Each path below is one point turned by a fixed rotation once a step. After each direction that follows a path, write how fast that rotation turns it, in degrees each step (0 if it stays still).
Each turn is a multiple of 5 degrees from 10 to 175, or 0.
Each row of a path follows its step; steps can be skipped.

step 0: [  4   0   7  31   3 -45   7  42  33  13  17  61   9  33  21  22 -32  14
   9 -18  -9  -4 -15  16   2   4  30 -24 -44  39  30  16   1  -5 -41  14
  25 -15   0   2  19]
step 1: [  4  21  18   7 -42 -18  10  -9   3  23  17 -20   0 -10  48   5  -8 -23
  18  43 -32 -18 -10 -10  40  45  20 -12 -13  22  26 -17   7 -27 -28   7
 -15 -31 -41  38 -34]
step 2: [-13   1  10   7  -9 -36  34   6  48 -26  11  29  20  20  33  57 -19  16
  44  14  29 -48  13 -11  19  10 -29   0  16   4  -9 -30 -23   8 -33 -13
  11  25  -3  14  -4]
step 3: [-25  -4  30  23 -11 -25  27  -3   9 -31   0  41 -20   5  -1  16 -28  28
   1 -28 -43  -5 -45  35  38  35 -13 -24  -5  31  -3   7   8   6  -7   4
  -6 -49 -34 -11 -33]
step 4: [  1   8  -3  20 -42 -40 -17 -28  21 -23  12 -25   1  -9  29  69  -9 -28
   8   1 -18  -1  43   8  13  22  -6 -36   6 -12 -33  20  34 -35 -29  -6
   5   1 -29  12 -23]
step 5: [-20 -28  16  36  -7 -49  -9   2  31 -27  23  40  12  10  30  45  16 -30
  -7   8  -9 -16 -36  -8 -22  10 -38  11 -10 -16  21  18 -21  54 -21 -14
  -1  -5 -34 -12   5]
step 6: [ -9 -16  45 -26 -13 -69   2  -1   7  13  -2   7  -7   1  22  12  -8  -8
   9  -2 -40 -10 -27  19   1 -30  -4 -45  29  39  12  10  59  -7  15  -4
  -2 -12 -44  26  -3]
step 7: [ -4   6  13   6 -32  -7  10 -32  32 -33   0  24 -26  30  47  11  37 -47
  25 -12  -8  20  50 -15  14  -5 -44  -7  12   7  18 -18   8 -12 -40   6
  -9  -5 -39   4  26]
step 8: [ 14  -1   9  11 -39 -52  39  23  19 -27  19  28 -38   4  -1  29  -9  31
  -8  18 -19 -15 -13  -7   4 -45  -2   4   1  -7  52  16   5   6 -12 -34
  26 -25 -26 -44  15]
step 9: [-23   3  13 -41 -53 -39  28   1  -3  -3  12 -16  13  34  -8 -15  20 -14
   0  17 -29  19 -14 -25  25  26 -27 -22   4  21   2  20  56 -17 -45   8
  16  11 -31 -14 -24]
Speeds:
[  6  10  -9  25 -21  10  -3  -3  -2   8  -5   3   9  -4  -3   1  -8  -3
 -10   8 -14  -4  12   2  -9  -3   5  -3 -14  -4  -1   3  -2  -6  -2   3
  13  -2 -10 -17  11] -> 95
[  5  10 -18  -5   3  -1  -3 -19   3   0  -6  -8  -6   6   8 -11   4  -7
   2 -14  -8  12   5  17   7  10   9 -13  -1  -1   8  11  -5 -14  -5   8
  -1  -7  -3  19   4] -> 120
[ -1   5  -5  13  -7  -9  -4  -4   1  12  12   5  -2   5 -14 -12  15   0
   3  13   3 -13  -3   4 -16   8  10  -9   1   4  -2  -1   7  14  -6  -7
 -19  11   2  16   2] -> 80
[ 15   8   2 -14   7  -4   2  -3   8   9  -2  11  -4  -4  -9   9  -1  16
  -3  -5  -3   0 -19  16  -7  14   2   7 -12   9  13   5   4   9  12  -9
   4  -9  -5 -10  11] -> 135
[ 12   0  16  -7   0  -8   0  14   7   6  -9   2  -8  16 -24  -4   8 -10
   5  13  -2   0   1 -10   4  -6   0   2  -7  -4  10   2 -10 -21  -5   8
  -3  -7   5   2  11] -> 40

step 0: [-29 -18  19  73  42 -37 -11  16  13  11   0  38  12 -39 -11  68  -1  -2
 -11  38  38  34  18 -14  -2  35   0  17   7 -18 -13  27  33  56  20 -19
  22 -21   8   0  21]
step 1: [ 32  31 -71   6  36  -1  21  -4 -21  35  -8  31  13 -29  -4  -8 -15 -25
  29 -14  29 -55  25  22  -1   5 -14 -38  15 -12  37  28   1  38   8 -35
 -26  41  24  -5 -55]
step 2: [ -2 -66  15 -40  18  23  27 -39 -16  20 -24  26  16 -28  48  41  -8 -15
   4  30  12 -25  29   1 -14  -8  18 -43  -4 -13 -30  -8 -24   7 -48  62
 -44  -6  -1  12  30]
step 3: [ 19  29 -13  17  10  72  34 -18 -15 -19  15  24 -41 -16  -3   3 -23 -25
 -60  32 -65  14 -23  28  41   4  22 -16 -45 -25 -18 -10  -8 -23 -14 -41
 -11 -17  30  -6   2]
step 4: [ 19  12  10  -2  38 -30  15 -46 -16  26 -35   2   9   5 -12  63  39  18
   5  -3 -31   0  -6 -47 -49 -11  -1  35 -37 -10  30 -45 -15 -39   2 -47
  20  11  14 -28  50]
step 5: [-38   9  -4  14 -18  -9   9  42  -2  52  22  -2 -23 -16  11  16  33  19
   2 -10  28 -19 -53  19   4  14  -7   7 -51 -16 -37 -21  18  88 -23 -23
  29  36  23 -40   6]
step 6: [ 18   5 -54 -56  13 -37  10  18 -17  34 -33  26 -39   1   8 -12   6   6
  39 -39 -23 -14 -16 -44  34   6  10 -17  -3 -20  -8 -32 -13   5  48  54
 -50  -9  -3 -24 -38]
step 7: [-26 -21   7  17 -21  39 -39 -18  -1 -13  29  73 -39  10  17  21 -25  21
  21  11   8 -34 -20 -16  16 -15 -11  16 -68  33 -18  -2 -22 -20 -20  48
  -3 -24 -50  32  15]
step 8: [ 14  34  -6  76  43   2   8 -11  25  -1  -1   4  -4  47 -14 -16  23 -27
  15  25 -12  22 -45  -5  20  -9 -31 -47 -24 -22  -3  18  13 -27  69 -11
   2 -57   2   1  33]
step 9: [ 36   5  -7  39  27  18 -30  -7  27 -17  20 -17  32   3   8  72  28   8
  49 -20  27 -69   5 -47 -15 -29 -26  19  31   8  -4  -4   0  12 -17  -9
  40  -6  35 -31 -22]
Speeds:
[ 17 -17   8  -4   8  14 -11   2   2  -1   0  -4  -5   9   6  -5   6 -14
   0   6 -15   3 -11  -8  -8  -6  10  -2   2   1   3  -3  15  -3  -1  -2
  24  13  14   0   2] -> 65
[  4   1   6   6   5   0   3 -11 -17  -8  -8   1  -5   2   5   2  -4  -6
  -7  -5  16   3  22  12  -6  16  24  -1 -10  -4   0  -5  -6   6  10   0
   2  12  12   5   0] -> 25
[-15  -1  -2   0  12   5  10  -2   0  -4   0   3   8  -2   2   7  -2  -8
   0 -15   3   3  -5   5  14  -7  -2 -15 -12  -2  12  21   1 -19  -4  22
  11   9   4   6  -4] -> 65
[ 12  18 -13   0  -7   2  18 -12  12  -5  -5  -4 -10  -7   1   6   2  -7
  -4  -2 -11   5  -9   0   6  11   8   5   9   8   7   7  12   8  17   6
   2 -10   4  -5 -18] -> 140
[ -8   3 -13  11  -4 -13   1   8  -9   0  -6   1  12   6   0  11   5 -17
   0   6   7  -1 -10  10  -1  -9  -4   6  11  -3  16 -11 -16  11   3  -4
  24  -6   4  -4   2] -> 85
[ -3 -13   0  11   2  15  18   6  -1   8 -11  -2  -2  15 -12 -18  -5  -6
   9  -5   0  10  -4   3  -4   8 -12  -5  -2   3  16 -10  -4  -5   5  -9
 -16   4   4 -10 -10] -> 160
